The rows of Y fall into 4 groups, which share some directions, and each row is roughly a mix of its group's hidden directions.
Y, 140 rows:
[[-18 -37  12 -16  25 -14  21 -21   7 -10 -20]
 [-28 -38 -12   8  33  -6  -4 -20  -3 -14  -7]
 [ 16  22   8 -24 -28 -24  23  -2  14 -27  -9]
 [ 32  -7 -15  15  -9  -5  10 -42 -19 -14  15]
 [ -6  16  -9   5 -40 -17  -4 -40  10  -4 -14]
 [-41  17   0  23  23 -10  -7 -14  -9  10  27]
 [  7 -13 -17   7  32   8 -39  19   7  19 -19]
 [ 24 -10  -7 -44   8 -29  -1 -11 -17 -19  -2]
 [ 27   7 -23   4  27  11 -40   7 -17  15   5]
 [-16 -19  30 -11   4   8   4 -39  11  29   8]
 [ 10  20  32 -14 -21 -16  30 -22 -12  -8 -17]
 [  3  -8 -33   9  13  29  -2   0  -8  -3  43]
 [ 15  -5  -6 -12   6 -15  -4 -24  -3 -50  22]
 [  1  47 -28  -6 -10  -7  26  17   0  -8   7]
 [ -7  33 -16  -5   6 -33   7  23 -27  19   3]
 [-29 -24  11 -25  18 -14  28  -4 -16   4 -21]
 [ 17  25   2  -7 -30   4  -6 -12  43  18  -7]
 [  6  14   2  -6  18 -29  -8  27  -2   4 -45]
 [  8  28   2   9 -38  15  27  23 -19   7  -3]
 [ 19  17   0 -19  21  -3  38 -11  -4  17 -30]
 [-20 -25 -33   4  27  24   4  -3 -27   9   7]
 [-31  31  15  -7 -15 -27   8  11   6 -28 -10]
 [  6  -6  15 -15 -25  41  -2   9  24  25  11]
 [ 22  -4  15   3   3 -22 -23 -37  -6 -30  16]
 [-11 -44  14  37  20  -7  -8  -7   6  -2  -8]
 [ -5 -41 -12  -9 -31 -11 -10  -9 -18   6 -26]
 [-18   4   2  37 -16  16 -13   3  32  27 -13]
 [ 24  35  -3  24 -10  19 -12  19   3 -10  29]
 [ -1 -21   7  27  23  21  19 -18 -14 -33 -11]
 [  7  -4  23  26  17  47   2   6 -20   4   9]
 [ 47   8  -9  -9  17  18   8  27  -5  -3  21]
 [ -6  -2 -12 -13  -3 -40   4  -7   4   0 -47]
 [ 16 -12  47   7   7  17   0 -32   2  -8 -13]
 [  6 -19 -41  -7  -6  -8 -23  -6   3  14 -36]
 [-47 -20   0   2  13 -31  -4   0  -6  -1 -22]
 [-30   4   7   2  17  31  15 -16 -19  31  17]
 [-17  -6  -4 -19  16 -22  12  39  -2 -34  -8]
 [-15 -12   8  -5  -8   0  18 -38  17 -42   0]
 [-17  28  24 -16  -1  18  -4  16 -20  16  34]
 [-41  -2   0  21  32 -15  -7 -24  -8  -3  15]
 [ 46  22  20   1   8 -12  -5 -28 -17  -5   5]
 [ 49 -12  22 -10   0   9 -25 -11 -14  11  -7]
 [-29   8  17   4  14 -31   2   7 -17 -10 -38]
 [ 36   6  -8 -25   8 -17  -2 -14 -13 -40  -1]
 [ 17   5  30  21  18  15  -3  17   2  23  36]
 [ 18  18  -9 -33  17 -12 -12  28  15  29  10]
 [-19  38  11  29 -28  14   8 -11  -7 -17  -7]
 [  0 -39 -10 -12  42   4  -3  20  -6  14   5]
 [-23   4   0  16 -12  -8  -8  -3   4  17 -54]
 [ 27  18 -27 -26   2 -11   5  15  -6 -26 -28]
 [ -2  -9   6 -19 -22  -2  -9 -22  20  34  34]
 [  4  14  -5 -15 -14  25 -31  12  18  37 -12]
 [-25  21   9 -25  -5  -5  22  28   8 -21  26]
 [-10  -6 -18  32  -9  -3 -20  20 -21 -18 -33]
 [-35   5   5   9  18  -4  19   7 -17  11 -42]
 [-35 -26  24  11  24 -12   0  -7 -12   2  28]
 [-21 -14 -40  34  -9 -10  -7   0  -6 -26  -3]
 [-32 -12  25 -11 -14 -19  -4 -32  18  18  -9]
 [ 28  -7   9  12  -5 -29   6 -11 -18 -40  17]
 [-25  -4 -24  40  28   5   4  -1 -18 -16   9]
 [ 14 -12  17  -4  12  14 -43  11  28  18  14]
 [-43 -16 -23   5 -13  -8 -17  13  -4  29   7]
 [ 24   4 -22  -5 -27 -33 -22  16   8 -21 -10]
 [ -6  -5   6  -3  10 -18  -2 -26 -39 -36  16]
 [-17 -17  -1  12  39 -28 -10   4 -21 -14 -22]
 [  6 -21 -25   2  26  11   0 -17 -31  13 -30]
 [ 13  18 -40 -25  -9  -6   1  25  -4 -10 -26]
 [-21 -11 -32  10 -14   2  10  10  32 -33  -5]
 [-11  18 -41 -18 -20 -20  10   0   7  27  10]
 [-10  -2  36 -34  -9  -1  -6 -15  11  35   6]
 [-35 -18  27  14 -11   7 -18 -28  11  -7  19]
 [ 30  13  -9   4 -34  -1 -34   6  17  14 -18]
 [ 31   2  -6  26   3  25   5 -17 -23  -8 -33]
 [-12 -28  -5  33  12   6 -21 -31  -1 -25   3]
 [-36 -38   6   7  16  14 -12 -21  -1  14  15]
 [ 11  36  22  -6   3 -18  28 -17  10 -16  24]
 [ 39  17  18  -6 -32  -4  -7 -28 -10   7 -10]
 [ 42  11  -4  19  -5  -9  -2 -42   9  -1   6]
 [-14   4  -3  40  -1  16 -27   9 -21  26  18]
 [-21  26   9 -18 -50   1   8  -4   1  13   5]
 [ 12 -15   1 -28  20 -35  -2 -16 -17 -23 -20]
 [-33 -11  26  40  23   0  -4  -3 -12   6   3]
 [ -1 -16  27  22  -2 -16 -28 -29  25  15  -9]
 [ -2  11  35  17  13  11  27 -19 -35  -5  -5]
 [ 13  23  -8  14  -9 -15 -44  -1  -7  19  25]
 [-15 -14 -11  34  12  23 -18  24 -21 -22   6]
 [-11 -21   7  35  -5  41  12 -14  -9 -17   0]
 [-28  20  24  -5  24  17  24  -2  25   5  20]
 [-26  27   7 -10 -37  12  25  -6 -17   2 -15]
 [-45  16   3 -16   7  13  19  26 -11  16 -11]
 [  1 -23  36 -18 -20  22  -1 -19  -6  27  -6]
 [ 14  20  15  20   6  31  15   7 -25  -7  34]
 [  8   3  -1  18  27  20 -25   3 -23  31  25]
 [ -9  21  -3  21  23  19  20  42 -14  -8   5]
 [  8  48   5  14 -11   0  19 -28  -9  15  10]
 [-27  37   3  23  -5   7   8  29 -22  -1 -14]
 [ 29 -19  23   5  -1  -4   6 -40 -21 -13  15]
 [-14  17 -11 -29  17 -10  28 -10  19  -3  34]
 [  0 -12  10  11 -10  38  16  -2  29  31  19]
 [ -8  -7   5  39 -14  11 -26 -28  -9  24 -12]
 [-38  -2  16 -12 -15  -4  -1  -1  12  42  18]
 [-28  16  -1  31 -15 -21   8  29 -14  -7 -20]
 [ 28 -22  -2  26  19 -10 -17 -23  32  -1  -9]
 [-10  -8   4  35 -11  25 -17  19 -26  18 -21]
 [-29 -22 -26  16  32   3  18   3   2 -24  -6]
 [-29   7 -32  29  -7  11  20  18   9 -22   7]
 [ 22  24 -11 -18 -30 -30  -7  14  23 -12  -7]
 [ 37  14  12  11  30  24  16   7   6 -26   0]
 [  3 -13  32 -25  32  -2  21 -13 -20  12 -17]
 [-18 -34  23  27   9 -16  -3  13 -23 -11 -19]
 [  6  28  14  -7   9  -8  37 -28 -15 -13  23]
 [ 16  -5 -21 -28  14   0  22  -5 -26 -33 -17]
 [ 23   3  26 -21 -30 -20 -25 -22  12   2  -6]
 [ -9 -23   7 -32  19 -13   7 -28  21  20  18]
 [ 27  28  -6 -13 -26 -13 -11  -7  28 -26 -11]
 [-35 -16 -10 -16  -3  11 -13   7  22  36  18]
 [  1  -2  10  19  -7  11  -4 -34 -37  11 -32]
 [-10  17  -8  45  21  17   8  -2  -4 -26  17]
 [ 16  12  14  34  15   7 -18 -27  17  29   6]
 [-18  -1  44 -13  24  11  23  -6   5  24  -1]
 [-28  -5  21  11  30  -6   9  33  -5  13  24]
 [ -1 -27  35 -29  14 -12   0 -10  18  27   2]
 [ -6  -9   9 -31  15   2  28  24   6   0  38]
 [ 11 -36 -10  25 -13  39   1  -3 -11 -14 -11]
 [-26  -2  17  29  -9 -11  14   4  20 -16  37]
 [-21   6 -39  32  -3 -14 -21   8 -19   5  15]
 [ 25  16 -11 -21  -2  -3  10  17   4   5 -49]
 [ 20 -16   4  18  22  19 -34 -12 -24  19  13]
 [ 10  -7   5  -4 -50  29   4   5  25  -4  -4]
 [ 23  23   5   1 -14  11  -6  23   8 -23  42]
 [-36  15 -29  -7 -17  11  15  25  12  -1  20]
 [ 28 -23  25 -23  -5 -25 -13 -16  17   7 -20]
 [-25   2   2  -9  -3   3  33   1 -32 -19  33]
 [-12 -28  -4   7  -3 -12 -14   0 -13  28 -45]
 [-14  -4  46 -11  32   6  19 -18  10  -8   0]
 [-24   2  -7 -25  -6   1  26  18 -21 -25  30]
 [-22  14  -4  10   5  -8  22 -32  -7 -15 -40]
 [-31   3 -10 -11  11  12   6  28 -44   3   4]
 [  4  -5  35 -29  10  -5 -13  25  -6 -20  29]
 [  6  14   8 -11 -48  11  -9  -5  25  22 -16]]
Here is one row of each group, with its name. Which group are the others in?
[  5 -29   3  19  -8  -7 -24 -30 -36  -1 -12]
P
[-20 -33  23  -6  27  16  -8  -3   7  11  32]
M
[-13  12  -3  28   0   7  30 -37  -2   7  29]
L
[-28  26  11  24   1   3   1  19 -40   2  10]
C

[-26   0   6   2  12 -34 -25 -26 -20  20  10]
P
[ -4  20 -16 -15  21 -20  17  40   3 -23   6]
M
[-40 -19   0  26 -12  -8 -29  13  -9  -9 -17]
M
[-27 -10 -39   0  12  -8  13 -35  -5   8 -15]
M
[ 13 -36 -19  16  37  24   8  -3  -5   6 -13]
C
[  5  19 -23 -18 -32  28  16  16  -8  25  -8]
C
[  1 -14 -23  17  12  19 -40  13   6  28 -11]
L
[-38 -37 -15  12   3  -4  25   8  -1 -18  -6]
L
[ 22  17  -3 -17  38  10  21  29  18  -5   2]
P
[ -7   1 -25 -10  27  11  28  31 -23 -19  -6]
C
[  2   3  -7 -25   1 -36  -3  -1  26 -34  20]
M
[ 23   4 -31 -15   7 -14 -24  32 -13  22  -9]
C
[ 18 -26  -5 -13  27   4   4  -5  -9 -14  45]
C
[-35   1  -1  -4   9  -6  40   0  21 -28 -10]
P
